One turn sends every row of this set to another row. A few are shown first. Where does it send the rows asked after them?
kam: [ 23 -21  -3  -3   8   2  -7  12   3 -12  -1   3  -5  -2  -7   0   8  10
   1]
belu: [  9  -9  -2  -3  -3   0   6  13 -12 -12  -2   6 -10   6  10 -19   1   2
  -8]
Zab: [  7   7  13 -13  14 -12  -2  -4   7   9  -1  -4   4  -3   8   3 -17  -4
   2]
febit: [  6   4   5  -1   9   4 -18   2 -12  -9  24 -17   2  16   3  11   5  15
  16]
duve: [  7   6  13 -13  15 -11  -3  -5   9   8  -2  -4   3  -4   6   4 -16  -3
   2]
bebo: [  4   6  12 -12  13 -11   1  -3   6   6  -5  -2   1  -2   6   0 -18  -4
  -2]
Nadub: [ -3  10   6  -1   2   3  -9   3 -21  -9  22 -14  -3  21  12  -1   1  11
  10]
fofa: [ 17  10   6  -9  10  -8 -16  -1  -6  15  22 -19  12   0  12  -4   6   1
  14]
Nupo: [ -1   6 -16   6   4  -2   0   2 -14  20   1   4  -9   5  13 -18   3  -1
  -3]
kobad: [  7 -11 -16   7  13   0  -8   4   2  13  -5   6  -9  -2 -12   0  10   8
  -1]
sinar: [ -8   1   6   1   2   5  -3   8 -17 -18  11  -8 -10  22  -1  -1   1  14
   0]
luted: [ -8  -1   0   0  -1   7  -6  -4 -19  -7   9   2 -10   6  -7 -15   7  10
 -18]
vire: [  3   7  13 -12  12 -11   0  -4   5   7  -4  -2   1  -2   7   0 -18  -4
  -1]
Favi: [ 30 -17  -3  -5  11   1 -14   8   4  -5   9  -3   4  -4  -2   5   9   9
  10]
sedog: [  7   4  12 -12  15 -11  -3  -4  10   7  -3  -4   3  -3   3   5 -16  -3
   2]
ronul: [ -3  -1 -15   7   4  -1   2   4  -9  14  -5   8 -13   4   2 -16   5   2
  -7]
ded: [ -5   3   9  -5  -1  -6   9   9 -13  -4  -2  -3  -8   7   3 -22   1   1
 -12]
sifaf: [  8  15   7  -8   4  -9  -6   1 -15  12  18 -16   7   5  21 -17   2  -3
   7]
nibas: [ 14  -8 -17   6  16   0 -15   1   3  18   2   1  -3  -3  -8   5  12   7
   6]
Duta: [ 32  -9  -4  -6   9   0 -17   5  -1   3  17  -8   8  -3  11   2   7   5
  16]
Dezel: [  6   3  12 -13  15 -11  -1  -4   9   5  -5  -3   2  -3   2   4 -17  -2
  -1]
gev: [ 18 -10   7  -6  17  -5 -14   4   9   0   5 -11   4  -4 -17   7  12  11
   6]
vuzov: [ 21  -1   6  -9  16  -6 -19   0   3   9  17 -18  11  -4  -3   5  11   7
  14]
moli: [  5 -10  -2   0   8   8 -19  -6  -6  -5  12  -2  -3  -2 -20   2  14  17
  -9]
ruka: [  1  -8 -16   8   9   0  -1   5  -2  11  -8   8 -13   2  -8  -9   8   6
  -7]
Led: [ 12   2  -3  -4   9   6 -27 -11 -12   8  28 -11   7  -1  -2   1  12  11
   3]
vidug: [  4   4  13 -12  13 -11   0  -3   8   5  -6  -1   1  -3   3   3 -17  -3
  -1]
kifop: [ -4  -3   6   1   5   5  -6   8 -12 -20  10  -8 -10  19  -8   6   4  17
   2]
vefuv: [  5  -2   6  -1  11   5 -17   4  -8 -12  19 -14  -1  16  -6  14   6  18
  13]
ror: [ 11  -6  -3  -2  11   7 -26  -9  -6   2  21  -8   4  -3 -14   5  14  15
  -2]
luvi: [  1  -4   5   0   9   5 -12   7  -8 -17  13 -10  -6  17 -10  12   6  19
   7]
Davo: [ -7   7  -1   0  -3   6  -7  -6 -25  -1  16  -2  -6   7   5 -20   5   6
 -14]
neti: [ -1  11  -2  -3  -1   5 -15  -9 -25   7  25  -8   1   6  11 -17   6   5
  -6]
denap: [ 15  -2 -17   5  15  -1 -17  -2   0  25   9  -3   2  -2   2   2  11   4
  11]
zib: [ 18   3  -4  -6  -2  -1  -4   7 -17   3  15  -5   2   5  28 -18   0  -3
   8]
Liv: [ -1  -7   9  -4   5  -5   6  10  -4 -10  -8  -1 -10   4 -12 -12   5   7
 -13]
gilaf: [ -2  -8  -1   0   4   8 -11  -4 -11  -9   7   2  -9   2 -17  -7  11  15
 -17]
Lenum: [  2   9   5  -1   6   3 -14   2 -17  -6  25 -16   1  19  10   5   3  12
  15]
dipoz: [ -1  12   8  -7  -1  -7   4   5 -18   4   8  -9  -1   8  16 -25  -1  -3
  -3]
Ruri: [  9 -13   8  -5  12  -4  -4   7   6  -8  -5  -5  -5  -1 -21   0  10  11
  -5]
gug: [ 12   5 -17   5  11  -2 -14  -2  -7  27  12  -4   2   1  12  -6   7   1
  11]
pige: [ 14 -17  -2  -2   1   2   3  13  -3 -14  -5   7 -10   2  -2 -10   4   7
  -6]
konar: [  5   8  12 -12  13 -12  -1  -4   6   8  -3  -4   3  -2   8   1 -18  -4
   1]
Fuf: [ 11  -1  -3  -4  -5  -1   4  10 -17  -4   7   1  -5   7  23 -22  -1  -2
  -1]
melal: [  6   9  -3  -4   4   5 -22 -11 -20  10  30 -12   6   2   8  -8   8   7
   1]
rume: [ -8   7   6   0   1   4  -4   6 -21 -14  16 -10  -8  23   8  -3   1  12
   4]
likud: [  4   8 -16   6   6  -2  -7  -1 -12  25   9  -2  -2   4  17 -14   5  -2
   5]
Zovi: [ 27  -1  -4  -6   4  -1 -13   5 -10   6  20  -9   7   2  23  -7   4   0
  15]

konar turns into vidug
Liv turns into vuzov
Nadub turns into kifop
Now find these:
Favi turns into zib
likud turns into ruka
melal turns into luted

One turn sends every row of this set to another row. A few are shown first. Where does it send the rows asked after them?
Tupe: [ 12 -34  11  -1  -8 -17   4  -7  -4  19   4   4  -9  -2  19 -20  10   5
  -3  -4  -5  -3 -10]
gopam: [ -2 -20   1  -8 -15  -1   2  -8  14  22 -15   4   6 -18  -4 -18   5   2
   1 -11 -22 -19  -5]
lozo: [ -1 -21  -1 -13 -19  -5  -5 -13  14  20 -13   2   2 -17  -2 -15   4  -3
   0 -12 -22 -12  -5]
vev: [ 11 -34  12   1  -5 -15   7  -6  -2  20   0   6  -7   0  20 -20   9   7
  -3  -4  -4  -6  -6]
Vopap: [  1  -6  10   5 -15  -5  15  12   7   3  14 -11  -1 -16  13 -18   5   9
  -4  11  17 -19   8]
pas: [  5  -4   2  -5 -18 -13   0   2  13   0  12 -14 -10 -10  20 -11  -1  -1
  -6   8  18  -5  12]
Feru: [  1  -4   9   2 -22  -9   9   8   2   0  23 -15  -4 -20  11 -18   8   5
  -2  12  13 -13  -1]
vep: [ 12 -34  11  -1  -6 -17   4  -8  -2  20   1   5  -8   0  21 -19   8   5
  -3  -4  -4  -4  -7]
gafef: [ -3 -21   2  -9 -18  -2   1  -9  10  21 -10   3   6 -21  -6 -19   7   1
   1 -11 -24 -17 -10]
merum: [ -6 -19   2  -5  -9  -2  10 -10  10   6  10 -19   6 -14  21 -26   1  -2
  -6   8   8 -20 -10]
Nibib: [  3  -4   4  -4 -24 -14   0   3   6  -2  22 -18 -10 -17  15 -14   5  -2
  -4  10  13  -4   2]
lobed: [  3  -5   6   0 -13  -7   9   8  14   2   7 -11  -4 -10  19 -13  -1   5
  -6   9  21 -14  17]
gota: [  8   7   2  -2  -9 -15  14  21   7  14  11  -1  -5  -7 -15  -1   9 -15
   0 -13   0  -8  13]
nobe: [  3  -1  -4  -8  -2 -10   8  11   1  19   6  -1   0  -3 -18  -1  12 -18
   7 -22  -5  -7   9]
porel: [ -5 -19  -1  -8  -8  -3   7 -13  14   5   6 -19   3 -11  24 -24  -2  -4
  -7   7   9 -17  -6]
guri: [  2  -1  -4  -6  -1  -9  10  12   0  18   6   0   2  -4 -19  -1  13 -17
   7 -21  -5  -9   8]
funip: [ 11 -34  12   1  -8 -16   6  -7  -5  19   4   4  -7  -3  18 -21  11   7
  -2  -3  -5  -6 -11]
Sotan: [  3   0  -4  -8  -3 -10   8  11  -1  18   8  -1   0  -5 -20  -1  13 -18
   7 -21  -6  -8   6]
Vov: [ -1 -21  -1 -10 -15  -2  -1 -10  16  21 -16   5   4 -15  -1 -16   3  -1
   0 -12 -21 -16  -2]
Fuv: [ -6 -19   1  -5  -7  -1  11 -10  13   6   6 -18   5 -12  22 -25  -1  -2
  -7   8   9 -20  -6]
bes: [  4   0  -5  -8  -2 -10   8  11   0  18   8  -1   0  -4 -19  -1  12 -19
   7 -22  -5  -7   8]
kopup: [ -5 -19  -1  -8 -10  -4   5 -13  12   5   9 -20   2 -13  23 -24  -1  -6
  -7   8   8 -15  -9]
kobu: [ -2 -20   0 -11 -20  -5  -4 -12  11  19  -9   1   2 -20  -5 -18   7  -2
   1 -11 -24 -13 -10]
sez: [  8   7   1  -4 -10 -16  12  20   7  14  11  -1  -7  -7 -14   0   8 -16
   0 -14   0  -7  13]
pivas: [  7   7   2  -2 -10 -15  14  21   6  14  12  -1  -5  -8 -16  -1  10 -14
   0 -13  -1  -8  12]
zuleg: [  3  -1  -3  -7  -2  -9   9  12  -1  18   8  -1   1  -5 -20  -2  13 -17
   8 -21  -6  -9   6]
siba: [ 11 -34  12   2  -6 -15   9  -5  -4  20   3   6  -6  -2  18 -21  10   8
  -2  -3  -4  -7  -9]
vipus: [  8   7   1  -4 -11 -17  12  19   6  14  13  -2  -7  -8 -15   0   9 -16
   0 -13  -1  -6  12]
ruk: [ -5 -19   1  -7 -12  -3   7 -12  10   5  12 -20   3 -16  21 -26   1  -4
  -6   8   7 -18 -12]
Pizip: [  7   7   2  -2 -11 -16  12  21   5  14  14  -2  -6  -9 -16  -1  10 -16
   0 -13  -1  -7  11]

Vopap turns into Feru
gopam turns into gafef
Now find these:
ruk turns into kopup
vev turns into siba

